In the data rows, 128 means zero.
A hidden rule labels the rows of this table. It goes by one to three of the table's principal directions, not those with the most spread.
[90, 162, 55, 66, 106, 112, 202, 134, 92, 110, 143, 207, 160, 73, 136, 100, 89, 116, 120,
 97, 180, 193, 120, 96, 157, 57, 146, 139, 121, 136, 84, 66, 184, 173, 99, 81, 60] 3
[132, 132, 77, 103, 126, 135, 144, 122, 129, 121, 160, 159, 122, 100, 122, 145, 104, 106, 106,
 98, 158, 150, 108, 104, 120, 80, 127, 144, 77, 106, 92, 84, 146, 138, 103, 138, 132] 3
[96, 156, 128, 129, 160, 122, 162, 161, 110, 140, 149, 111, 175, 181, 108, 118, 107, 134, 151,
 160, 130, 111, 148, 131, 120, 132, 147, 133, 175, 112, 117, 112, 129, 158, 141, 125, 128] 2
[194, 139, 132, 130, 138, 114, 134, 76, 71, 132, 152, 165, 93, 125, 110, 156, 122, 153, 80,
 119, 177, 146, 122, 122, 122, 117, 117, 133, 100, 75, 173, 153, 150, 127, 121, 119, 114] 3
[151, 197, 117, 125, 165, 113, 151, 135, 87, 150, 145, 56, 168, 214, 106, 116, 118, 123, 152,
 149, 170, 97, 183, 165, 69, 153, 170, 150, 188, 87, 136, 166, 116, 117, 147, 150, 171] 4
[152, 136, 107, 125, 140, 138, 146, 99, 70, 141, 135, 118, 171, 174, 113, 119, 108, 152, 109,
 109, 176, 135, 168, 125, 126, 128, 152, 137, 150, 67, 165, 159, 151, 142, 130, 153, 115] 3
[151, 221, 166, 151, 150, 64, 179, 142, 38, 109, 150, 115, 151, 180, 150, 117, 126, 165, 86,
 166, 170, 134, 176, 160, 104, 136, 163, 125, 220, 92, 188, 93, 122, 139, 169, 99, 99] 3
[93, 114, 111, 118, 136, 152, 111, 154, 192, 132, 138, 114, 108, 119, 113, 135, 124, 85, 168,
 132, 104, 116, 100, 129, 95, 116, 128, 150, 89, 146, 59, 106, 103, 136, 111, 150, 175] 7
[137, 113, 117, 106, 127, 120, 132, 98, 111, 139, 137, 134, 122, 114, 121, 116, 115, 124, 117,
 112, 138, 131, 138, 119, 154, 126, 124, 134, 108, 136, 145, 151, 152, 134, 129, 110, 130] 4
[99, 193, 147, 152, 150, 107, 146, 168, 122, 121, 138, 79, 155, 194, 139, 115, 121, 128, 147,
 165, 123, 106, 166, 161, 87, 142, 176, 145, 209, 102, 123, 100, 102, 148, 163, 147, 159] 3
[106, 172, 150, 149, 129, 97, 143, 152, 99, 99, 143, 166, 111, 118, 147, 135, 123, 153, 107,
 147, 138, 141, 133, 130, 128, 103, 119, 137, 160, 116, 122, 55, 113, 155, 145, 108, 101] 3
[177, 148, 160, 167, 110, 110, 88, 119, 137, 108, 111, 133, 76, 98, 162, 167, 168, 151, 97,
 130, 119, 119, 119, 135, 121, 140, 95, 108, 131, 122, 155, 129, 111, 74, 135, 133, 137] 3
[86, 120, 134, 171, 177, 191, 99, 176, 190, 162, 126, 7, 205, 255, 81, 133, 127, 109, 221,
 172, 82, 54, 149, 149, 55, 177, 169, 150, 175, 98, 82, 170, 86, 123, 150, 229, 198] 3
[133, 101, 121, 132, 133, 137, 99, 93, 113, 138, 132, 126, 126, 131, 110, 131, 119, 143, 133,
 108, 131, 122, 145, 113, 149, 128, 111, 143, 110, 118, 137, 162, 145, 133, 140, 145, 133] 4
[153, 147, 168, 140, 164, 88, 142, 105, 59, 133, 161, 121, 121, 150, 114, 129, 116, 161, 84,
 151, 157, 128, 168, 125, 140, 136, 116, 139, 144, 109, 188, 133, 140, 144, 159, 96, 110] 3
[123, 52, 109, 137, 124, 199, 56, 133, 220, 141, 101, 58, 130, 161, 113, 128, 134, 85, 162,
 94, 82, 109, 123, 140, 102, 154, 145, 135, 87, 112, 99, 179, 93, 118, 109, 214, 207] 5
[130, 181, 146, 147, 146, 127, 160, 170, 124, 127, 121, 80, 171, 190, 130, 124, 140, 126, 142,
 171, 136, 114, 140, 158, 71, 152, 167, 123, 190, 110, 130, 121, 102, 114, 134, 142, 126] 1
[162, 180, 164, 135, 142, 71, 173, 121, 54, 124, 145, 157, 127, 130, 141, 132, 139, 167, 96,
 161, 153, 135, 134, 137, 131, 135, 129, 102, 171, 127, 186, 116, 144, 123, 147, 75, 84] 1
[175, 128, 112, 112, 124, 117, 146, 97, 69, 115, 146, 180, 115, 105, 114, 139, 112, 143, 70,
 103, 182, 178, 120, 111, 142, 96, 108, 129, 90, 100, 156, 120, 153, 139, 109, 102, 74] 3
[135, 181, 100, 137, 153, 136, 121, 194, 184, 132, 122, 3, 189, 204, 140, 127, 143, 84, 161,
 142, 113, 89, 169, 160, 59, 163, 175, 117, 187, 113, 100, 139, 96, 76, 132, 186, 209] 3
[143, 162, 154, 149, 143, 103, 139, 167, 120, 113, 127, 90, 160, 172, 131, 129, 136, 133, 119,
 162, 111, 131, 140, 142, 122, 151, 137, 103, 182, 136, 154, 124, 123, 115, 148, 111, 108] 3
[97, 108, 124, 133, 95, 123, 109, 140, 168, 98, 120, 180, 101, 60, 152, 141, 133, 124, 129,
 117, 86, 149, 87, 99, 170, 97, 95, 117, 100, 176, 94, 77, 140, 130, 128, 109, 98] 3
[144, 71, 114, 99, 125, 134, 119, 63, 63, 131, 122, 166, 134, 100, 89, 103, 95, 159, 88,
 85, 175, 185, 165, 84, 205, 109, 85, 148, 88, 125, 172, 191, 188, 163, 123, 88, 50] 3
[139, 138, 123, 122, 114, 124, 145, 117, 134, 140, 130, 148, 113, 105, 150, 140, 143, 124, 128,
 129, 126, 104, 102, 133, 121, 131, 134, 113, 119, 134, 129, 116, 127, 103, 119, 127, 146] 4
[175, 192, 138, 157, 153, 115, 165, 150, 106, 118, 158, 114, 149, 178, 124, 171, 132, 133, 97,
 169, 149, 126, 110, 133, 73, 128, 150, 117, 154, 80, 145, 98, 129, 104, 131, 140, 111] 3
[186, 54, 154, 129, 143, 141, 93, 64, 58, 156, 99, 114, 152, 152, 88, 109, 135, 184, 107,
 102, 153, 142, 176, 116, 182, 172, 88, 105, 120, 117, 223, 254, 157, 119, 131, 116, 81] 1
[90, 157, 108, 104, 127, 106, 159, 148, 118, 112, 137, 123, 152, 130, 138, 92, 102, 110, 129,
 125, 137, 155, 154, 131, 137, 107, 160, 146, 157, 140, 112, 94, 142, 166, 139, 107, 117] 3
[116, 75, 89, 94, 112, 161, 106, 112, 162, 139, 111, 127, 126, 86, 116, 114, 120, 103, 136,
 89, 131, 137, 129, 103, 158, 118, 101, 140, 72, 156, 98, 156, 141, 120, 100, 130, 133] 4
[120, 154, 136, 135, 144, 115, 145, 144, 122, 127, 144, 119, 139, 140, 130, 134, 130, 129, 135,
 150, 127, 116, 127, 130, 109, 127, 135, 128, 144, 132, 121, 102, 123, 125, 139, 127, 129] 6
[160, 134, 105, 103, 156, 126, 187, 99, 42, 154, 150, 127, 202, 184, 93, 110, 97, 152, 106,
 125, 185, 144, 158, 116, 139, 131, 155, 121, 148, 87, 182, 169, 177, 148, 126, 116, 78] 3
[136, 131, 130, 139, 113, 131, 133, 124, 125, 107, 146, 173, 89, 95, 143, 154, 124, 129, 79,
 119, 145, 142, 99, 118, 122, 95, 114, 140, 91, 105, 121, 63, 114, 135, 117, 132, 115] 2
[99, 116, 150, 125, 145, 133, 110, 128, 148, 147, 119, 93, 118, 142, 98, 109, 118, 121, 158,
 154, 113, 107, 158, 126, 147, 152, 107, 159, 139, 153, 118, 179, 128, 140, 142, 105, 143] 2
[137, 184, 144, 122, 172, 88, 172, 136, 101, 141, 175, 96, 130, 153, 120, 134, 120, 118, 115,
 172, 148, 104, 147, 135, 94, 133, 146, 142, 145, 127, 140, 106, 131, 125, 148, 104, 151] 6
[114, 109, 112, 93, 142, 138, 138, 111, 148, 157, 142, 130, 103, 100, 111, 121, 116, 103, 138,
 126, 140, 113, 126, 117, 129, 122, 121, 149, 84, 140, 105, 143, 135, 135, 106, 113, 163] 3
[78, 95, 85, 93, 118, 140, 123, 128, 189, 121, 163, 196, 69, 37, 124, 148, 102, 87, 131,
 103, 112, 145, 75, 84, 150, 63, 98, 157, 32, 154, 45, 55, 143, 161, 97, 116, 151] 3
[112, 137, 121, 97, 140, 132, 158, 140, 165, 174, 121, 94, 139, 134, 129, 111, 142, 98, 180,
 156, 112, 73, 125, 145, 110, 164, 150, 115, 142, 161, 111, 166, 123, 101, 112, 115, 185] 3
[98, 98, 113, 138, 108, 153, 108, 130, 146, 110, 126, 148, 130, 113, 136, 129, 120, 124, 129,
 101, 115, 141, 111, 117, 135, 102, 127, 140, 102, 126, 99, 85, 118, 149, 127, 161, 119] 3
[140, 123, 183, 143, 159, 104, 114, 100, 88, 153, 139, 100, 102, 155, 115, 117, 129, 157, 114,
 152, 134, 91, 175, 145, 140, 167, 113, 141, 148, 120, 185, 170, 112, 136, 160, 109, 157] 3
[88, 79, 141, 137, 64, 141, 87, 122, 165, 85, 96, 197, 68, 50, 160, 119, 135, 122, 121,
 94, 90, 167, 81, 126, 165, 96, 104, 137, 83, 172, 98, 77, 106, 155, 125, 121, 95] 4
[187, 186, 164, 156, 154, 98, 167, 134, 98, 168, 120, 71, 180, 195, 157, 144, 178, 161, 145,
 181, 118, 54, 144, 164, 90, 204, 167, 58, 222, 112, 206, 182, 129, 50, 148, 137, 160] 1
[192, 75, 148, 134, 121, 136, 89, 70, 91, 148, 103, 122, 117, 127, 120, 128, 148, 163, 101,
 99, 140, 124, 148, 129, 161, 165, 97, 104, 109, 119, 202, 217, 137, 95, 126, 130, 119] 3
[128, 160, 111, 111, 124, 116, 162, 134, 113, 113, 152, 142, 122, 134, 129, 120, 102, 105, 100,
 126, 155, 154, 122, 139, 110, 101, 159, 149, 124, 107, 118, 86, 128, 158, 123, 118, 124] 4
[91, 162, 145, 112, 156, 114, 153, 152, 174, 171, 132, 70, 123, 142, 132, 112, 137, 99, 177,
 183, 102, 54, 150, 147, 110, 170, 146, 137, 168, 162, 109, 154, 115, 110, 137, 106, 206] 5
[80, 62, 81, 120, 73, 196, 82, 152, 255, 123, 88, 140, 112, 81, 153, 134, 145, 72, 187,
 86, 57, 119, 56, 126, 122, 115, 140, 117, 72, 160, 40, 107, 102, 115, 88, 191, 179] 3
[157, 105, 138, 165, 96, 150, 91, 145, 156, 113, 86, 109, 151, 137, 161, 145, 172, 140, 133,
 112, 89, 118, 104, 144, 120, 156, 127, 75, 143, 136, 146, 135, 101, 73, 126, 174, 122] 3
[92, 167, 142, 107, 157, 95, 166, 139, 104, 145, 144, 94, 146, 164, 117, 87, 107, 119, 153,
 163, 135, 111, 173, 147, 126, 144, 160, 152, 181, 145, 133, 140, 133, 161, 156, 92, 146] 3
[147, 119, 134, 111, 151, 108, 133, 85, 79, 128, 175, 165, 74, 99, 107, 136, 101, 134, 75,
 113, 175, 153, 136, 115, 131, 94, 110, 163, 68, 99, 146, 106, 136, 167, 126, 106, 130] 1
[123, 136, 159, 150, 106, 121, 116, 172, 180, 117, 89, 97, 136, 128, 166, 126, 169, 119, 151,
 155, 68, 106, 108, 152, 126, 167, 133, 83, 171, 179, 131, 128, 101, 84, 136, 121, 135] 3
[154, 133, 132, 139, 153, 140, 110, 101, 99, 166, 104, 69, 171, 189, 97, 120, 134, 163, 160,
 137, 147, 92, 193, 130, 133, 176, 122, 131, 181, 99, 166, 241, 148, 100, 143, 147, 139] 3
[159, 155, 124, 138, 112, 126, 121, 127, 150, 110, 139, 153, 66, 98, 154, 162, 136, 113, 84,
 118, 144, 133, 100, 138, 94, 105, 130, 137, 99, 88, 117, 82, 103, 115, 108, 144, 163] 5
[167, 92, 128, 129, 101, 130, 102, 81, 90, 112, 110, 168, 112, 88, 125, 133, 131, 157, 88,
 91, 150, 169, 127, 104, 174, 116, 86, 123, 92, 133, 165, 158, 156, 118, 124, 111, 65] 4
[150, 114, 128, 140, 114, 115, 115, 111, 101, 88, 154, 186, 94, 83, 131, 157, 116, 141, 64,
 103, 141, 177, 101, 98, 153, 81, 92, 133, 73, 121, 136, 67, 142, 143, 130, 116, 75] 4
[107, 132, 68, 110, 82, 139, 148, 161, 179, 96, 148, 202, 106, 52, 180, 156, 129, 88, 109,
 86, 116, 146, 48, 115, 115, 63, 139, 109, 69, 134, 56, 0, 115, 125, 88, 152, 141] 3
[92, 70, 97, 113, 87, 158, 92, 100, 162, 109, 115, 183, 92, 51, 130, 127, 115, 117, 129,
 78, 118, 162, 101, 91, 171, 82, 95, 155, 56, 154, 81, 106, 144, 149, 113, 136, 106] 6
[126, 71, 127, 135, 95, 155, 68, 101, 165, 128, 106, 164, 68, 70, 140, 143, 143, 133, 127,
 89, 108, 120, 106, 118, 156, 120, 84, 132, 73, 136, 111, 135, 110, 118, 113, 148, 153] 2
[157, 137, 132, 128, 113, 117, 136, 119, 98, 128, 115, 136, 133, 132, 144, 122, 139, 143, 112,
 119, 142, 128, 132, 145, 134, 141, 133, 105, 147, 122, 161, 140, 125, 112, 127, 120, 117] 4
[85, 108, 154, 132, 121, 130, 102, 174, 186, 126, 88, 76, 145, 146, 141, 91, 142, 109, 170,
 146, 63, 115, 145, 152, 148, 169, 138, 109, 175, 181, 122, 155, 103, 130, 142, 116, 151] 5
[11, 177, 118, 132, 141, 134, 159, 240, 233, 129, 123, 78, 186, 160, 140, 113, 131, 78, 242,
 196, 44, 77, 105, 139, 91, 136, 169, 126, 202, 194, 16, 62, 102, 135, 141, 136, 168] 3
[93, 140, 137, 127, 94, 97, 121, 138, 153, 80, 141, 217, 41, 11, 163, 150, 134, 120, 100,
 124, 116, 165, 77, 103, 150, 66, 79, 145, 73, 180, 75, 21, 122, 141, 124, 80, 96] 6
[107, 171, 122, 126, 165, 100, 181, 176, 133, 126, 178, 136, 162, 145, 112, 152, 108, 117, 136,
 179, 108, 123, 100, 103, 125, 109, 132, 115, 144, 142, 102, 69, 157, 141, 135, 94, 107] 5
[86, 105, 128, 112, 91, 108, 110, 119, 139, 90, 131, 237, 43, 0, 146, 137, 123, 133, 103,
 104, 125, 176, 88, 87, 186, 62, 56, 149, 58, 184, 79, 49, 136, 158, 115, 68, 78] 3
[147, 64, 116, 156, 138, 200, 58, 136, 213, 160, 120, 28, 148, 217, 111, 144, 145, 83, 183,
 108, 69, 62, 106, 170, 59, 181, 173, 118, 100, 93, 110, 180, 67, 97, 123, 254, 252] 4
[160, 46, 77, 95, 84, 169, 76, 50, 132, 127, 110, 174, 76, 54, 127, 125, 116, 120, 84,
 30, 165, 171, 125, 102, 169, 94, 99, 150, 24, 103, 132, 167, 148, 133, 88, 155, 135] 3
[74, 57, 78, 113, 87, 191, 79, 144, 251, 143, 81, 116, 140, 96, 142, 121, 145, 83, 218,
 91, 47, 101, 83, 120, 141, 136, 139, 109, 96, 174, 51, 156, 126, 109, 101, 185, 186] 3
[138, 87, 144, 131, 142, 130, 67, 93, 152, 138, 137, 90, 80, 133, 102, 127, 119, 113, 130,
 116, 106, 115, 149, 131, 141, 145, 110, 159, 89, 133, 138, 182, 123, 136, 148, 138, 185] 4
[113, 161, 148, 122, 137, 92, 150, 126, 106, 119, 163, 159, 75, 89, 141, 132, 119, 127, 93,
 144, 152, 127, 131, 128, 124, 102, 114, 157, 112, 133, 121, 63, 114, 149, 137, 91, 136] 3
[127, 236, 126, 126, 199, 90, 245, 193, 48, 125, 195, 80, 239, 255, 91, 119, 84, 122, 117,
 203, 177, 140, 153, 145, 60, 122, 205, 135, 216, 81, 140, 68, 141, 169, 152, 110, 80] 3
[96, 59, 141, 116, 114, 159, 79, 98, 164, 157, 95, 130, 85, 97, 118, 104, 134, 126, 164,
 109, 104, 99, 138, 131, 161, 151, 99, 147, 97, 155, 116, 187, 109, 137, 120, 130, 169] 3
Which label does each new row get?
[94, 144, 146, 97, 147, 83, 155, 126, 105, 111, 160, 180, 74, 72, 109, 113, 100, 121, 109,
 149, 147, 175, 128, 109, 153, 87, 104, 164, 101, 163, 110, 90, 148, 187, 131, 44, 92] >> 1
[154, 126, 184, 174, 108, 126, 114, 135, 143, 111, 117, 112, 100, 124, 175, 149, 172, 133, 92,
 146, 101, 102, 99, 157, 95, 155, 134, 103, 127, 138, 162, 86, 75, 85, 142, 153, 138] >> 6
[184, 123, 130, 133, 144, 126, 122, 102, 96, 154, 124, 101, 154, 161, 109, 140, 139, 151, 126,
 130, 139, 106, 146, 126, 137, 164, 115, 101, 141, 114, 178, 203, 150, 87, 132, 130, 126] >> 4
[108, 66, 82, 94, 89, 153, 95, 97, 174, 105, 139, 206, 57, 23, 119, 143, 102, 91, 105,
 70, 126, 178, 74, 81, 172, 60, 79, 163, 6, 156, 66, 88, 149, 155, 93, 115, 113] >> 4
[145, 110, 63, 80, 111, 148, 152, 130, 137, 129, 123, 125, 170, 116, 125, 111, 109, 93, 110,
 85, 151, 163, 124, 111, 147, 111, 142, 112, 98, 130, 119, 139, 161, 120, 89, 124, 112] >> 2
[152, 183, 181, 139, 198, 69, 182, 131, 50, 133, 200, 90, 139, 195, 97, 130, 104, 136, 84,
 192, 156, 120, 157, 142, 96, 139, 150, 147, 154, 114, 184, 100, 129, 156, 173, 88, 119] >> 6
[131, 137, 91, 118, 112, 135, 143, 152, 108, 122, 95, 102, 222, 169, 129, 101, 130, 134, 161,
 111, 127, 146, 145, 132, 140, 141, 151, 92, 183, 144, 132, 159, 151, 109, 129, 137, 80] >> 4
[86, 62, 107, 108, 103, 158, 124, 114, 179, 129, 131, 221, 88, 23, 125, 154, 131, 119, 147,
 111, 99, 141, 47, 72, 166, 81, 76, 125, 31, 182, 66, 83, 151, 135, 91, 111, 93] >> 1
[169, 193, 173, 158, 155, 87, 148, 136, 83, 102, 165, 123, 91, 150, 134, 154, 131, 138, 69,
 164, 164, 142, 132, 151, 72, 119, 138, 144, 141, 89, 159, 77, 99, 131, 146, 117, 123] >> 1
[81, 97, 79, 114, 98, 176, 125, 132, 172, 116, 120, 152, 144, 105, 126, 123, 111, 98, 158,
 96, 119, 149, 92, 108, 121, 88, 144, 152, 86, 135, 59, 92, 133, 150, 107, 168, 115] >> 6
[100, 126, 120, 119, 92, 131, 134, 118, 120, 116, 89, 142, 155, 122, 139, 91, 128, 135, 160,
 116, 120, 152, 133, 133, 154, 128, 149, 130, 162, 158, 126, 154, 149, 141, 139, 117, 81] >> 6
[138, 48, 126, 165, 96, 207, 71, 158, 214, 130, 56, 55, 211, 198, 126, 127, 174, 109, 208,
 115, 36, 114, 76, 153, 98, 189, 167, 65, 140, 157, 123, 203, 102, 75, 120, 221, 126] >> 6
[70, 79, 103, 100, 116, 165, 116, 116, 160, 141, 122, 137, 118, 115, 109, 96, 96, 101, 154,
 103, 122, 130, 133, 120, 152, 112, 133, 171, 94, 134, 86, 135, 126, 179, 116, 138, 149] >> 2
[132, 32, 116, 109, 115, 170, 75, 44, 75, 132, 122, 203, 68, 91, 84, 109, 85, 162, 80,
 49, 188, 185, 156, 103, 185, 88, 82, 183, 44, 63, 148, 171, 135, 209, 103, 137, 104] >> 5
[128, 87, 148, 125, 78, 121, 85, 107, 187, 90, 123, 217, 0, 0, 168, 159, 152, 106, 83,
 101, 102, 164, 52, 112, 148, 84, 72, 134, 21, 177, 96, 61, 105, 123, 101, 96, 130] >> 1
[151, 184, 136, 139, 161, 120, 163, 141, 99, 140, 147, 84, 162, 202, 110, 133, 121, 129, 129,
 166, 157, 110, 150, 149, 77, 147, 164, 138, 176, 84, 145, 142, 123, 123, 139, 140, 138] >> 3
[101, 124, 109, 111, 107, 133, 127, 128, 158, 123, 128, 153, 97, 85, 147, 124, 129, 103, 141,
 110, 124, 128, 103, 132, 117, 104, 136, 142, 97, 145, 85, 90, 114, 135, 115, 136, 154] >> 6
[114, 148, 83, 110, 150, 157, 151, 159, 165, 154, 138, 81, 172, 158, 118, 134, 125, 94, 165,
 135, 139, 93, 130, 128, 79, 130, 153, 133, 129, 114, 78, 123, 120, 104, 104, 168, 176] >> 3
[114, 169, 149, 138, 133, 109, 138, 145, 140, 140, 118, 114, 123, 135, 143, 128, 151, 133, 170,
 164, 110, 88, 129, 149, 107, 152, 137, 119, 175, 148, 119, 136, 114, 105, 141, 118, 154] >> 6
[99, 61, 110, 122, 85, 184, 41, 123, 249, 136, 67, 83, 86, 105, 140, 110, 151, 76, 197,
 87, 63, 107, 113, 153, 120, 154, 138, 140, 94, 161, 74, 195, 92, 109, 111, 186, 219] >> 1
[185, 158, 183, 154, 151, 93, 123, 111, 50, 129, 119, 79, 137, 197, 119, 110, 130, 170, 81,
 149, 162, 129, 201, 162, 134, 177, 129, 125, 198, 90, 225, 194, 119, 124, 163, 104, 113] >> 2
[214, 105, 155, 161, 121, 132, 90, 93, 64, 129, 91, 68, 168, 194, 135, 117, 144, 176, 65,
 98, 153, 131, 197, 149, 155, 185, 125, 95, 174, 76, 246, 218, 126, 90, 148, 155, 108] >> 2
[126, 155, 109, 117, 144, 126, 141, 135, 115, 131, 145, 101, 142, 157, 115, 120, 107, 113, 127,
 128, 154, 125, 154, 136, 107, 121, 145, 154, 137, 107, 115, 124, 125, 139, 131, 136, 147] >> 4
[144, 199, 173, 160, 137, 73, 158, 142, 67, 84, 144, 176, 109, 100, 139, 157, 134, 175, 73,
 172, 161, 168, 132, 105, 136, 99, 87, 131, 161, 130, 151, 68, 145, 127, 150, 66, 32] >> 1
[71, 77, 164, 138, 119, 133, 45, 140, 184, 109, 100, 70, 92, 137, 116, 82, 120, 99, 167,
 121, 64, 131, 160, 154, 154, 151, 115, 169, 126, 189, 103, 158, 86, 166, 168, 129, 167] >> 4
[173, 220, 95, 114, 183, 101, 217, 158, 18, 142, 167, 72, 246, 255, 99, 109, 87, 146, 92,
 149, 214, 136, 204, 147, 94, 139, 188, 120, 226, 39, 182, 136, 151, 144, 135, 125, 100] >> 2
[130, 129, 196, 161, 113, 95, 106, 127, 129, 96, 126, 194, 39, 56, 151, 157, 155, 156, 93,
 155, 107, 143, 89, 122, 146, 115, 70, 123, 105, 163, 138, 78, 106, 126, 137, 77, 91] >> 1
[108, 41, 142, 149, 94, 168, 53, 136, 207, 115, 96, 110, 110, 117, 135, 127, 145, 103, 155,
 102, 45, 121, 88, 136, 149, 148, 115, 112, 85, 176, 109, 137, 93, 121, 133, 167, 154] >> 4
[164, 161, 132, 145, 130, 128, 138, 135, 128, 146, 113, 102, 153, 156, 143, 147, 163, 140, 152,
 147, 127, 89, 120, 148, 89, 161, 144, 93, 165, 118, 143, 155, 119, 70, 125, 152, 147] >> 6
[100, 99, 89, 112, 102, 160, 110, 141, 183, 133, 99, 120, 147, 117, 134, 115, 126, 104, 165,
 102, 100, 123, 120, 122, 147, 129, 133, 121, 124, 145, 90, 146, 133, 123, 110, 149, 148] >> 2
[105, 109, 112, 131, 124, 162, 125, 161, 204, 125, 131, 111, 134, 138, 130, 142, 132, 82, 159,
 134, 83, 120, 75, 133, 89, 124, 160, 122, 101, 136, 79, 97, 108, 127, 111, 169, 164] >> 1
